In the rows, 128 means zero.
Rotation paths and how fast each direction turns (degrees a step):
Each turn is a multiple of 5 degrees from 10 to 175, or 0.
Each row of a path follows its step; steps can be skipped.

step 0: [130 131 137 135 130 127 138 130 124 132 133 125 129 127 130 135 130 133
 129 128 137 135 132 119 118 118 133 128 124 122 129 134 136 127 136 132
 136 133 123 129 135 121 133 121 130 122 123 122 135 124 124 136 121 127
 138 133 129 124]
step 1: [133 131 129 138 137 126 125 127 125 129 129 128 129 129 136 142 119 126
 133 133 128 123 129 117 129 130 137 127 118 127 132 143 132 123 131 137
 126 118 127 128 121 127 126 130 135 128 130 122 124 128 133 131 119 134
 130 121 123 134]
step 3: [127 139 138 136 131 126 133 126 140 132 134 124 129 123 133 133 131 133
 118 126 121 125 131 131 126 125 135 132 131 124 129 135 138 120 123 126
 134 131 124 134 131 138 128 121 129 133 131 126 134 130 139 133 128 126
 140 129 125 129]
step 4: [132 142 135 128 132 123 129 132 129 127 126 122 125 121 132 138 130 127
 125 128 126 124 130 130 123 132 136 131 120 125 136 125 128 115 130 122
 126 128 118 124 124 120 130 127 126 130 119 120 119 139 128 132 128 136
 120 124 126 135]
step 5: [133 127 128 143 130 133 137 129 134 132 131 119 128 125 127 127 129 130
 134 129 126 132 140 119 131 126 129 128 124 122 126 126 131 120 136 135
 128 137 124 119 136 123 130 117 117 131 125 127 130 129 122 130 124 134
 129 131 131 138]
step 7: [130 137 128 134 126 130 129 128 135 128 137 131 129 124 123 145 128 125
 126 126 136 133 122 119 124 133 121 129 127 130 132 133 125 126 126 129
 134 128 122 129 127 122 133 121 137 126 120 128 123 126 126 135 125 146
 133 125 132 129]
step 8: [126 131 134 136 127 124 138 116 135 127 134 130 125 118 125 135 126 135
 135 132 130 133 128 132 131 122 139 133 114 129 127 138 132 125 133 127
 132 129 130 128 134 129 132 128 126 127 129 129 134 127 132 136 122 132
 141 130 125 135]
step 9: [125 134 129 131 130 115 129 126 128 132 125 122 131 129 136 142 122 129
 129 134 131 125 133 127 129 130 133 130 119 127 132 134 143 119 139 127
 123 128 124 133 122 132 133 118 133 129 122 117 125 135 128 129 127 124
 127 126 136 124]
step 10: [132 138 126 142 125 133 134 130 128 130 127 126 126 123 127 139 129 128
 126 122 126 133 130 114 122 131 136 127 135 126 132 134 131 113 136 137
 125 127 119 127 133 128 123 124 126 134 134 127 133 131 122 131 133 131
 129 122 128 126]
step 12: [133 131 138 137 123 128 116 130 137 130 135 116 127 124 133 137 129 129
 121 128 130 123 133 119 131 130 129 134 123 127 126 125 133 124 128 130
 133 131 125 129 122 121 124 121 132 131 124 124 119 131 135 132 123 139
 127 133 135 137]
step 13: [132 136 131 137 128 124 131 119 132 134 130 119 129 131 126 132 132 128
 131 125 129 128 119 134 127 133 131 126 121 120 126 134 128 116 130 136
 128 132 122 124 133 126 133 119 120 132 121 137 134 129 127 133 127 136
 135 129 121 141]
step 14: [128 139 127 130 139 122 136 127 136 131 135 133 128 125 129 138 123 122
 133 137 125 124 139 129 128 127 129 123 126 128 129 129 131 126 123 132
 126 133 121 126 132 133 143 117 125 125 123 121 123 135 131 132 128 133
 135 121 133 130]
Directions:
[126 130 127 128 128 127 129 125 130 127 128 125 128 130 126 131 129 127
 129 128 128 128 127 128 128 129 128 129 126 128 129 129 127 131 127 125
 125 129 127 128 130 130 128 128 128 127 129 130 127 129 131 127 129 127
 129 128 128 127]
65
[129 130 127 127 128 127 130 128 126 130 129 130 127 128 126 130 128 127
 127 125 125 127 128 129 124 128 126 127 132 127 126 129 129 128 128 128
 129 128 127 131 129 127 129 127 129 128 127 130 129 128 129 127 130 126
 130 126 130 129]
100
